[[ -2 -17   3   9 -14  -3]
 [ -7  -6   6   6  30  -4]
 [  0  35  -3  24 -11  -3]
 [  2  25  -3  -4   3   3]
 [ -3  52  -8   4   4   7]
 [  2   5  -3  17   9  -3]
 [ -7  -8   2  27 -37  -2]]
->
[[ -3  52  -8   4   4   7]
 [  0  35  -3  24 -11  -3]
 [  2  25  -3  -4   3   3]
 [  2   5  -3  17   9  -3]
 [ -7  -6   6   6  30  -4]
 [ -7  -8   2  27 -37  -2]
 [ -2 -17   3   9 -14  -3]]

[[ -9  -5   7  -3  12  19  19  22]
 [  4   6  -8   2  -5  15  16  15]
 [ 12  -7  -8   7 -23 -10   7  12]
 [ -1   9  -6  18   3  -6  -5  -1]
 [ 10 -16  -9 -11   1   7  13   8]
 [ -3  -8   2   2  14 -22 -26 -27]
 [-12   0  14 -16   8  14   6   3]
 [ 17  -1 -17   5 -17 -16 -11 -13]
 [ -7  12  13 -14  -2  39  32  32]
 [  9   5  -8   4 -22 -14 -13 -11]
 [ -3 -10   9 -19   2  12  12   8]]
->
[[ -7  12  13 -14  -2  39  32  32]
 [ -1   9  -6  18   3  -6  -5  -1]
 [  4   6  -8   2  -5  15  16  15]
 [  9   5  -8   4 -22 -14 -13 -11]
 [-12   0  14 -16   8  14   6   3]
 [ 17  -1 -17   5 -17 -16 -11 -13]
 [ -9  -5   7  -3  12  19  19  22]
 [ 12  -7  -8   7 -23 -10   7  12]
 [ -3  -8   2   2  14 -22 -26 -27]
 [ -3 -10   9 -19   2  12  12   8]
 [ 10 -16  -9 -11   1   7  13   8]]

[[ 42 -24 -21]
 [  4  36   9]
 [-28  18 -12]
 [-39   3  30]
 [ 19  13 -29]
 [-29 -17  43]
 [-13  -8 -29]
 [-34  21  30]
 [ -9   5 -27]]
->
[[  4  36   9]
 [-34  21  30]
 [-28  18 -12]
 [ 19  13 -29]
 [ -9   5 -27]
 [-39   3  30]
 [-13  -8 -29]
 [-29 -17  43]
 [ 42 -24 -21]]

[[ 11   0 -18  -1   5  -1  -5   3  -5  37  -8  -8   6 -11  -8]
 [ 40   2 -22  26 -15  11  -5  17   0   3  -3   9  -3   2   6]
 [-16   3 -14 -46  13  25   0   8   7 -41  18  -4  13   2   1]
 [  3  11 -11  -7   4 -29 -40   7  -6  -2   0  21 -17 -31  -2]
 [  2  -3  -8  -5 -44   8  -9  24   7   2  30  -1   8  14   6]]
->
[[  3  11 -11  -7   4 -29 -40   7  -6  -2   0  21 -17 -31  -2]
 [-16   3 -14 -46  13  25   0   8   7 -41  18  -4  13   2   1]
 [ 40   2 -22  26 -15  11  -5  17   0   3  -3   9  -3   2   6]
 [ 11   0 -18  -1   5  -1  -5   3  -5  37  -8  -8   6 -11  -8]
 [  2  -3  -8  -5 -44   8  -9  24   7   2  30  -1   8  14   6]]

[[ 21 -14  27  -1 -40 -42  40  44  52]
 [-44  20 -20 -46 -51  33 -48  22  12]
 [ 46 -30  27 -34 -14  41   6 -41  17]]
->
[[-44  20 -20 -46 -51  33 -48  22  12]
 [ 21 -14  27  -1 -40 -42  40  44  52]
 [ 46 -30  27 -34 -14  41   6 -41  17]]

[[  8  10]
 [ 12  31]
 [-22   5]
 [  0  49]
 [ 34 -40]
 [ 24 -39]
 [  5 -25]
 [ 14 -15]
 [-40  18]
 [-43  14]
 [  3 -30]
 [-10 -10]]
->
[[  0  49]
 [ 12  31]
 [-40  18]
 [-43  14]
 [  8  10]
 [-22   5]
 [-10 -10]
 [ 14 -15]
 [  5 -25]
 [  3 -30]
 [ 24 -39]
 [ 34 -40]]

[[ -4  27   8]
 [ 13   6 -15]
 [  2  53 -21]
 [ 21 -18   7]
 [ -4 -21   5]
 [  2 -34  -8]]
->
[[  2  53 -21]
 [ -4  27   8]
 [ 13   6 -15]
 [ 21 -18   7]
 [ -4 -21   5]
 [  2 -34  -8]]

[[ 17  -1]
 [-15 -54]
 [-18  -2]
 [ 10  10]
 [  4   8]
 [-29  15]
 [-12 -26]
 [  5  38]
 [  4  35]
 [-39  19]]
->
[[  5  38]
 [  4  35]
 [-39  19]
 [-29  15]
 [ 10  10]
 [  4   8]
 [ 17  -1]
 [-18  -2]
 [-12 -26]
 [-15 -54]]

[[ 13 -25   7  -2 -23]
 [ -5   8  -4 -15   9]
 [ 39  32 -43  42   3]
 [-10  24   7  17  22]]
->
[[ 39  32 -43  42   3]
 [-10  24   7  17  22]
 [ -5   8  -4 -15   9]
 [ 13 -25   7  -2 -23]]
